Rotation paths and how fast each direction turns (deg/step)
Each turn is a multiple of 5 degrees from 10 to 175, or 0.
Each row of a path follows its step; steps can be skipped.

step 0: [ -3  -4 -11   8  12  -5  -6 -26  14   3  -8 -14  13   6  20  -1  -4   0
  -8  -4   1  -7  20  -2  -4  12   9]
step 1: [  5  -8  12   4  -5  14   2  -8  10   7  -5  13 -27 -18  -6  -7   5 -16
  -2   9   8  -1  -9 -13  -7  14  -4]
step 2: [ 12 -13   2   4   4 -17  -7  14 -13   9  -4 -13   8  -8 -13 -13   2 -10
   6   0 -12  18   3   9  -3 -15  15]
step 3: [  0   3 -14   0   1  13   3 -14 -10  -1  -6   4   5  10  19   8 -15 -12
  11   0 -21 -11  14   8   4  16  10]
step 4: [-18  -7  16  -2  -6  -5  10 -21  13  -4   3  -8 -12  -4   1 -21  -8 -10
 -11   6  15  -1   1 -10 -14   2   6]
step 5: [ 20  -3  19   8  10  -3 -11  11  -5  10 -20   0   8 -22   0  -8  11 -10
   7 -11   2   9   5  -4   9   6  -4]
step 6: [ 11   1 -20  -3   7   0  -2 -10  10  11   4   2 -12   5  -9   4  -3  -5
   8   8 -26   5  14  18 -12   3  14]
step 7: [-11 -19  -2   7 -11   0  -1 -15 -17  -7   3  -1   7   1  17  -6 -11 -14
   3  13   6   2  -6 -23 -13   8   9]
step 8: [  0  -5  16   4   5   8   9  12   6   7 -17 -14 -11 -14   2 -21  -5 -11
  -5 -16   2 -14   4   8  15  -4   8]
step 9: [  9  14  16  -8   4  -9  -2 -18  -1   8  -6   5   6   8 -12   5   8 -17
   5   7 -14  19  16  13  -6  11  -4]
step 10: [  1  -8 -20   8   6  -6 -10 -13   8  -8   2   7   3 -20  12  -9 -12   8
   7   1  -2   1   5 -13 -17  10  20]
step 11: [  6 -27   4   2  -2  16   5   0  -5  17 -10 -14 -20   2   3  -8   4 -18
   5   4   5 -11   1  -9   1  -6 -10]
Speeds:
[ 0  5 -9 -2  2 -1  9 -7  1 -4 -4 -3  3  4  1 -2  5  4  1  4 -4 -4 -5 -9
 -4  5  4] => 110
[-2 -3 -5 -7  1  0 -5 -1  0 -1  2  5  0  6  6 -2 -8  4 12 -2 -4  3  4 -5
 -1 -8  0] => 100
[  2  -3   3   1  -1  -3  -7  -9  -5   1   2   6   0  -1  -2  -9   6  -4
  -1  -1  -6 -12   2   0   1  -3   3] => 0
[ -3  -2  -1   5   4   5   2  -1   2   5  -3   3   1   0  -8 -11  -4  -2
   2   3   6   0  -6  -7   8  -3  -6] => 110
[-1 -1  2  5  0 -8 -7  2 -2  1  3 -1 12  6  6 -5  3  0 -3 -1  4 10 -4 -4
  0  2  5] => 145

step 0: [ -2   5  -1   3   2  18 -13  -1  -3  -2   1  -5 -12 -29  23  -9   7   9
 -11 -10 -17   6 -17  10   1  -9  -9]
step 1: [ -1  -8  -5   6  14 -10 -21  20   1 -13   7 -14  -2 -12  13  16  -3 -11
   9  -2  -8  13 -10  22  -2   5  -1]
step 2: [-15   7  -7  -5   2  -2  -1  -2  -5 -17   1  12 -11 -31   2 -10  -2   1
   7 -21  -2   9   0  22  -7  15  -8]
step 3: [ -3 -17  10  -6  19 -18   5   9   7  -7 -13   8  -1  -4 -10   9  -3  -1
  -6  -3 -16   9 -12  28   2  17   3]
step 4: [-11 -10   2   3  -3  -9  -6 -17  -1 -17   3  29  -4   1 -16  -8  18 -10
   0  -5  12  12   3  18  -1  11  -3]
step 5: [ -6 -11   3  -2  -3   9   3  -5  24  -9 -12  26   9  16 -10   5  -3   6
 -15   2 -11   8 -21   4   2  10 -10]
step 6: [ -6 -18 -10   9  -4   1 -26 -24  -3  -4  -1  14  -6  15   1  -3   8   0
  -4  11   8   9 -13  -4  20   7   6]
step 7: [ -6  11   6   1 -12  26 -12   5  12 -11   1  15   5  15  16  -8  -3   3
   4   1  -1   1 -31   0   8   1   7]
step 8: [  3  -9  -6   6 -11   5 -18  -6  -9   1  -1  -6   0 -17  13  13  -5  15
   4  17  10   1 -28   8  21  -3   4]
step 9: [  2  20   7   1 -12   7 -19   3 -13 -10  -1 -11   0   5  11  -6 -17  -5
  10  -8   8  -2 -21  27  -6   6   3]
step 10: [ -2   5  11  -5  -1 -20  11 -13  -7 -11  -7  -4  -5 -24   9  10 -13  11
  14   5   3   1 -27  13  -4  -5  -8]
step 11: [ 11   0  12  11  10 -11  -1 -16 -14  -3  -6   0   3   8   8   2  -2  -4
  -6 -16   3   0  -4  41 -13  -2  -2]
Speeds:
[ -2  -4   2  -8   2   5 -11   0  -3   0  -5  -2  10  -1  -1  -4   2   6
   2   4   3   2  -2  -5  -7  -5   3] => 40
[-7  1 -1  2  8  0 -1  6  2  2 -2  2  4 -7  1 -4  1 -7 -6  1 -2 12  6 -1
  3  1 -4] => 25
[-7  3 -1 -3 -2  3 10 -2  7  3  1  6  5 -9  2  2 -3 10  0 -4 -1 -1 -5 -4
 -1 -2 -4] => 140
[ -6  -2  -2   4  -1   5  -3  -6  -3  10   4   2   3   1   0  -6   0  -6
   4 -11   7  -3   2   5  -1   1  -1] => 155
[  2   9   1   6  -1   3  -4   4  -4   6   1  -9  -4  -4   3   2   3   1
  -1   0   5   3 -11  -5  -1   2  -3] => 40

step 0: [  2  10  21  -4 -19 -13  -3   3 -13   0  -6 -12   5 -12  10  14  27  -7
   1  -5  -3 -12  11 -14   0  -6 -22]
step 1: [  0  18 -12 -10 -14  -3 -15  24  -7   0 -14 -17   0 -24 -11   3   5  13
   6  -9  19   4 -10  -8   3  -9  -5]
step 2: [ 13   9 -21 -13  -8   6  14  19   6 -16   4  -3   2  -3  12 -14  10  -4
  -2 -28   8  15  -8   8  -1  -3  16]
step 3: [  0  21   8  -3 -11  -7  25 -10 -12   1   4   8  16  -5  11  -5  12 -28
  -1 -19   0  -5  17  -7   3   2  12]
step 4: [ -7  25  13   0   1  -4 -14  -8 -20   6 -15   7  -7 -18 -18   3  16  -7
  -2  -1  17  10   7 -17   3   9   8]
step 5: [  3   5  -7 -11  -5  10 -16  -1  -9 -13   0  -4 -24  -1   6  -3  33  15
  -8  -7  17  17  -4  13  -9   7   1]
step 6: [  7   3 -16 -12 -24   1   9  -7   1  13   4 -12   3  -5  20  -3  26  -4
  -2  -9   3 -12  20  22  -2  -7  -7]
step 7: [ 11   3  -4   0 -15  -6   4  10   2  23 -20  -6   1 -30 -10 -13   4 -13
   3  -3   2   0  24 -11  14  -5   7]
step 8: [  9  -2  11  -7  -8   3   7  14  -3 -18   0  -5 -28 -15 -12 -21   9   4
  -3 -16   2  15   2 -22   0   6  12]
step 9: [  3  16   3  -7  -8  -6  14 -12  -4 -16  25  -6 -10   0  -6   2  22   5
   2 -31   5 -16   4   0 -12   1  -6]
step 10: [ 10  25 -13  14   1  -8  -7  -3   8  10  -2   2  14 -22 -11  18  27  -6
  10 -11   6  -4  10   3  -3  -6  -3]
step 11: [  9   5   0   4  -8  10  -9  20   4  -5 -14 -10   6 -13   5  -3  30  -9
  -4   6  -2  30   0 -13 -11  -8   9]
Speeds:
[ 1  0  0 -5  2 13  3  2  0  0 -5 -5 -5  3 -5  3  1  8  0  4  3  4 -5 -6
 -3 -3  9] => 110
[-8 -5 -1 -6  9  0  5  0 -3 -6  1 -2 -1  2 -6 -1  3 -8 -1  0 -1  2  7 -5
 10 -1 -3] => 80
[-2 -8 -3 -1 -9  0 -8 -1  1  2 -2 -8 -2 -2  4  8  0 -3 -7  1 -2  3 -2  2
  5 -9 -1] => 65
[  0  -5  -1  -1  -3   2   0  -9  -1   7   0   2 -11  -2   0  -7   0   3
  -2   5   2  -1   8   6   3   5   4] => 35
[ -3   3 -16   1   4   4   2   1   4  -3   5  -1   1  -3   0   5   1   4
   5  -2   3  -3   1  10   2  -1  -1] => 90
[-9 -1 -5  1 -2 -3 -6  3  3 -3  3 -3 -1 -6 -2 -8 -4  1  0  4  2 12 -1 -4
 -8  5 -1] => 110

step 0: [  9 -21   0   2   6 -12  19  -2 -19  16  20   1 -21  19  -3   2 -12  -1
 -10   1  -1   6   7  -6 -22  11   1]
step 1: [ -4   7   0   3   8  -2 -19 -14  21   3  -8  -7  18  -1   2   5  11 -19
   8 -28   0   1 -21  -5  -8   7  18]
step 2: [-10  -7   4 -17  -6  16   1   3 -25  -7 -10  -9   8 -20  -5   1 -24  11
 -13  10  12  -1  15   2 -21   3   1]
step 3: [ -9 -13 -14  11 -12  -1  17  -4  11 -11  -1  -1 -21  11 -13   9  -1 -20
  -6 -10 -16  17 -21   2   9  12  -5]
step 4: [  3  17 -25  -6  -5  -5  -5 -13  -7   5  18 -11  11 -11  -3  -3   2   1
   3 -20   7 -25  11  -4 -17 -18   2]
step 5: [ -9 -13  13   0 -15   3   3  24 -13 -10  -7  -6  12   4 -18   8  21  -2
   0   9   3   0   3   8   6  29  16]
step 6: [ 13  -2 -21   3   1  -5 -11  -9   8  12  14   0 -20  -1   4   3  -9 -14
 -29   1  24   9   1 -11  -2  10 -15]
step 7: [-10  15   2   1  20  -8  17   2  -4   7   8  -3  21  17  -2  19  -5  -4
   8 -12  -9  -3  -3   9 -19   3  26]
step 8: [ -2  -8   3 -14  -4  20 -11 -11   7   4 -23 -13   6 -12 -15 -18   6  -7
   1   2   9   0   1  -6 -14  26 -20]
step 9: [-16 -18  -8  17  -7 -14   7  -7 -23  -8  16  -1 -10  -1   8  11 -13   3
 -18   3 -13  14 -10 -13 -15  -2   8]
step 10: [ -6   2 -12 -14  -6  21   0  -7  15   4  -3  -2  -1   0  -2   6   9 -29
  12 -27   9 -15  -7  10   1 -11  16]
step 11: [ 13   4  -3 -10 -18  -8   2   8 -24 -12   3 -25  12 -17 -15   8  -4  23
  -4   4   8   6   2   8  -9  13  -8]
Speeds:
[  6   1  -6   3   3   8  -2   2   6   3   0  -4   3  -8  -2 -11   4  -6
  -3  -2   4   7  -2  -2   2  -4  -2] => 160
[-5  4 -7 -2  2  1  0  2  8 -2 -2 -1  5 -3  6  0  0 -1  7  6  3 -8  2  2
 -5 -3 12] => 125
[ -1   2  -7  -4   7  -5  -7  -5  -6   1  -2   2  -6 -11   3   2  -1   1
   5  -2   6  -3   2   1   2   3  -8] => 160
[ -2   3   1  -4   2   2   3  -3   3  -2  11   1  -6   1  -5   3  -2  -2
   9   0   3   8   3 -10   2  -2   3] => 115
[-3  2  5  2  7  5  2 -9 -6 -7  2 -1  9  3  3 -1  0 -4 -2 -6  5 -4  4  3
  7 -3  0] => 125

step 0: [ -4 -10  -7  19  -3 -10 -12  -9  21  16   8  -2   0  19   3  -7  -4 -18
  -3  -8  14   9 -20  -1  -8   2  -3]
step 1: [ 10  -8 -12  13   6  16  -3 -12 -12  -1  23  15  -5  10  -1 -21  -9   4
  -3  -5  18   8  -9  12  -7  -8  -4]
step 2: [  3  -9 -13  10  15   5  -3  -4   2  19   0   6  20  -6  -4  -5 -22   5
  -1  11  11 -11 -10  10  15 -20   1]
step 3: [  4 -14 -10 -13   3  -8  -8   4  15  14   0  28  10  11 -15 -16   4 -10
 -17   5   3  -4  -5   6  11   4   4]
step 4: [  4 -17   6   1  -8  -7  -8  11   1  16   4   6  13   8 -14 -11   5   0
   6  -1  12  21 -25   2 -18 -11  10]
step 5: [  9 -12 -16   5   4   5 -23  -4   3  11   0   4  -8   7  -9  -8 -15  -1
   6  11   4  16  10  16 -21 -15 -10]
step 6: [ 10 -12 -15 -10   0  14  -4  -3  -9   4  -5  15   0  -2 -15  -2   6   7
  10  16  12 -21  -4  13   0 -26   6]
step 7: [-13  -4  -1  -4   3   2   0  26  28  15 -10  14   5   3 -20  -3  -1  -3
   6  18  10  -5   3   2   1 -10   6]
step 8: [ 11  -4  14 -15  -8   5 -16  24   2   3  -2  15   2  -1  -4 -14  12  -2
   0  13   9   9  -3  15 -22  10  -3]
step 9: [ 10  -7  -1  -1  -8   3 -25   7   3  -7  -4 -11   5  -7   0   3   0  -4
  17  24   6   6  -3  -9 -20 -23  -8]
step 10: [  1   0 -25  -2  -6  14  -9   1  20 -10  -7   5 -11   1  -1   0  14  -8
  16  10  10 -22   9  12 -10  -5 -11]
step 11: [ -6   8  18   1  -2  17   8  19  10   1   4  12  -6   3   4  -3   7   0
  12  17  26 -21 -10  -5  -2  -7   2]
Speeds:
[  0   0   8   3   1   5   2  -1   1   0 -10   1   4  -3  -9  -6   0   4
  -3   1   6  -3   3  -1  10   5  -3] => 80
[ 6  2  5 -5 -1  1 -5 -7 -1  6 -2  6 -9  6  3  3  2 -3 -7  1  1 -6  3  5
 -2  6 -2] => 145
[-6 -3  3  0 -5  7 -6  9 -2  0 -7  3  1  2  4  4  8  3  4  3 -4 -1 10 -1
 -3 -4  1] => 20
[  7   0   3   0   6   3  -6  -1 -10  -1   1  -3   3  -8   6  -2  -9   3
  -1   6  -3   4   4   4  -2  -2  -5] => 100
[ 4  2  9  3  7  2 -2 -4  5  4 -1  0  5  1 -1 14 -1 -1  4  0  3  2 -3 -5
  0 -5  4] => 155
[  1   3  -3   3  -3   5 -12  -1   0  -4   1 -10  -3   1  -6   2  -1   4
  -9  -2   5   3  -1  -1  -3   3   8] => 85
[-2  2 -8  4  0 -2  1 -3 -4  5  3  4  7 -1 -1  3  4  0  0 12  8  1  3 -4
 -6  8 -1] => 0

step 0: [  3   3   9   2 -11   2   3 -19  14   2 -22  -7 -16 -17 -15   3   4  -5
  -6   0   2  29   1   9 -10 -15   8]
step 1: [ -5 -12  16  13  -7  19 -12 -12  19 -12 -17   8   1   6 -21   1  -3  15
   6  -4  12   5   1  -9   4  13   8]
step 2: [ -9  -7   1   6   1  26  13   7 -16 -24 -10   0   4  -2  -9  14 -22   8
   5 -16  -2  -5 -12  -3   2  -2 -13]
step 3: [  6  -3  -3  -9 -20   3  10   8   0  -7 -18  12  -2 -11  20  13  -3 -17
  -5 -25  -6  15  -1  -1  -9   5 -15]
step 4: [ -8   2   6  -2 -23  12  11  10  18   5   0  22  -5   6   0  -4   6 -13
  10  11   2  29   1 -13   5  -7   3]
step 5: [ -8  -4   6  17   1   0   4  -8  -2 -21  -5  19   3  -2 -25  -3  12 -11
   6   8  -6   3   4  -7  27 -10 -11]
step 6: [ 18   3   4  15   2  -3   3   2  -4  -6 -12  19   0 -17 -19  28  -5   6
  -5 -11  -9   0  -1  15   0 -17   2]
step 7: [  2 -13  15  -5  -9  -1  -3   2  22  -3   1   3  -4  -9   2  12  -2  13
  12 -25  -1  26 -10  20   4   3   9]
step 8: [ -1 -24  -1   1  -8  24   7   4  14  -8  15   9  14   8   2   6   3  17
   8   0 -14  10   4 -11  12  12 -12]
step 9: [  0 -19  -7 -10  18   5  17  21 -13 -12  -3   7   2  -6  -1  22   3 -15
  -5   8  -9   9   2  -7  10  -5 -18]
step 10: [ 16  -9  -8  -4 -11 -14 -10  16  -5  -3  -2  20  -4   5   1  14  14 -24
  -6  -5   1  19   3   7   3  -5  18]
step 11: [  5   3   1   9  -2   7 -14  -3  13  -5  13   3   9  19  -9  -4   5  -1
  14   7  -8  26   0  16  14 -24   9]
Speeds:
[ 4  6  0  1  1 -3  2  2  3 -8 -5  1  5 -1 -5 -8  9  2 -6  5  2  1  2  5
  1 -8  8] => 65
[ 2 -9  6  2  1  1 -2  0  6 -4  1 -9  0 -9  1  1 -2  7  2 -4 -3 -6  2 -6
 -4 -5  6] => 60
[ 8  2 -6  5 -7  5 -1  1  0  5  2  9  4  3 -1  3 -1  6 -4  2 -2 -5  5 -6
 -5  3  5] => 160
[-3 -6  0 -5 -4  0  2 -2 -4  4 -2 -2 -4 -7 -7  3 10 -1  2 12  2  1  6 -4
 -1  4 -2] => 80
[ 5 -2 -2 -2  1 -8 -1 -2  2  1  0  5 -6 -3  4  3  2  3 -5 -2 11  7 -7 -3
 -8 -4 -1] => 110
[-1 -3  4  5  0  8 -4 -1 -2 -2  9  3  0  4  1 -7  9  3  9 -2  9  0 -2 -2
 -1 -2 -1] => 110

step 0: [  2  18  -2  -9  10  -9   0 -14 -17 -13 -12  -9  10  -8  -4   4  14   7
   0  -9   6  12 -20  13  -9  -4   2]
step 1: [-13  -5   1  -3   3   2   5 -22  -5  -3 -15   6 -10  13   4  16  -6 -19
  -2   0  -9 -16  -2  15   8 -11 -12]
step 2: [ -2 -15  -2  -4 -16  -6 -10  -5  -8  -9   1   8 -24 -14   3   4   3  -5
  16 -17  -3  14   3   0   7  10  15]
step 3: [  9  -3  12   5   4  -2   6  -6 -17 -27   6  -6  10   3  -1  -5   1  15
   2 -11 -14  -2 -14 -13  15 -11  -2]
step 4: [  3  15  13  -6 -12  10  -6 -25  -3  -4   3  -3  10   3  -1  19   8 -17
  -1  -8   0  -4 -11   2 -14  11 -11]
step 5: [ 10 -15  -4 -11   9  10  -6 -12  -2 -10  -3  26 -19   7  14   0 -10  -3
   8   3  -4  11   3   6   0   3 -18]
step 6: [  2 -14 -19  11   4  -6 -17 -17 -13 -19  10 -11   3 -19  -4   8   6  13
   2   0   0   9  -1   2   3   0   8]
step 7: [-12   7  13  20   8   8   0  -7  -9 -16   5  -1  -7  20 -13  10   4  -5
  -9   0   3 -10 -16  -2  14  10  -9]
step 8: [  8   2   2 -10  -9  -3 -13   9 -17 -13  -6   8  -9  10  -1  16   7 -22
  11   0   7  14   0  -4 -20   2  -1]
step 9: [  9   0  -4  -8   7   7   1 -11 -20  -9   1   6   4   6   7   4  -3   8
  -2   7  -6  22   6  15  23 -19   3]
step 10: [-28  -3  13  -3   3 -13 -15 -25  -3  -2   1 -13   2   0  -8  16   1   9
   4  -4   0   3  -9  10  -1   6   4]
step 11: [ -7  -6  -1  -4   1  -4  -5  -8 -17  -1  -2  20 -18  15  -4  -1 -12 -17
  -5 -11  -8  -5 -12 -23   4   0  -2]
Speeds:
[  4  -3   0  -3  -1   2   6  -1   4  -1  -9   0   0  -8   1  -4   2  -3
   4 -10  -2  -9  -7   5   2  -1   3] => 25
[-2 -8 -1 -2 -5 -2 -1 -3  4  2 -5  5  2 13  1 -3  4 -8  0  1  2 -3  1 -1
 -2 10  3] => 115
[ 7 -3  4  5 -2 -7 -2 -6 -4 -2  4  9 -2  4  0  7 -1  4 -4 -8  7 -2 -2  6
 -2 -4  2] => 0
[  2  -2   6  -7  -3  -1   0  -9   3   5   9   2   2  -2   5  -2  -4   4
   0  -3  -9  -2   0 -10  -2   2   0] => 45
[ -6  -7   4  -4 -10   5   2   5   3   4   4   1  -7  -1  -7   4   1   4
  -1   1   1   4  -8   4  -2   1  -8] => 125
[ -6  -4   3   4   3   3  -1   3  -9   4  -3  -1   7  -1  -3  -2   2   4
  -1 -10   7  -1  -2 -10   1   4  -3] => 95

step 0: [ -1  -3 -12  -1   9  20 -12   7   7 -11  15 -11   0  18  11 -20  -9  20
   8  20  -5 -12  -6  12 -14   1   6]
step 1: [ -2 -19   3  -4   7   4  18  13  10  19  15  -3   7   7   0 -10 -14  -5
  -5  21  17   4  -3   9  -6  10 -24]
step 2: [  4 -10 -19   0  -2  17  18  -6  -8  15  -8   5 -12  16  10   0 -19  -8
  -8  12  -4  -4  23  13  11   3   9]
step 3: [-15  -7 -13   2   0  -6   6   5   8   1  20  17   0 -15  21  14   4   0
  -9  14  -7 -19  15  -3  16  16  -4]
step 4: [ 16   6  11   9 -15  -4   4  19 -10   3  12   8  -5   5 -17  22  -9   6
   5  -2  -3 -24  14  10   5  20   2]
step 5: [ 14  20   1  18   4   1  22   4  -7 -21  10  -6   1   2   1  -4  21  13
  -3  19   3  -3  19  -9  -4   8   6]
step 6: [ 26   6 -14   2 -13  -7 -10  27   9   2   4   2  10   9  -1 -28  11   0
   8  15  -8  -6  -5  -1   5   7  -5]
step 7: [  5  13  16   1  -5  14   9  12  13  11  13   1  -3   8  14 -31  -3  -3
 -19  -6  13  -5   2  12 -12   5  11]
step 8: [ -2   2 -19   0  16   6  19  -4  11  20  11   0 -23  14   2 -11  12  -4
   7   7  -1  -5 -18  15  10  12   2]
step 9: [ -9   2   1   5  14 -14  11  -4   9  11   0  13   5  -6   9 -12 -27  11
   9  11  -3 -23   8  25  11  -4  -1]
step 10: [ -7  -7   8   4   0 -19   6  -4  10  10   6   6   6  23  -9  22   8  -2
 -17  24   5  -7  13  17   7   5  12]
step 11: [ -4  15 -15  17 -13   7   4   4  15 -15  -8   4   0  -6 -17   5  -8  12
  -5  14  -4   7  17  11  20  20   2]
Speeds:
[ 0  5  4  0  5 -2 -1 -4 -3 -5  4  2  0  3 16  4  0  5 -7  2  0  4  1  2
 -7 -1  2] => 155
[  2  -6  -7   1   5   3   3  -2   3   9  -2   1  -3  -4   6  -4  -4 -10
   0  -1   3  -1  -5   4 -11   0   1] => 55
[  6   6 -13   0   2   5   6  -8  -1  -2  -6  -1  -4  -3   3   0   3   6
   2   2   1   2   0  -2   7  -4  -2] => 120
[-6 -6 -3 -1  3  4  3 -3  3  2  4  9  2  3 -6  5 -9  4 -6  5 -4  5  0  3
  2 -6 -1] => 45
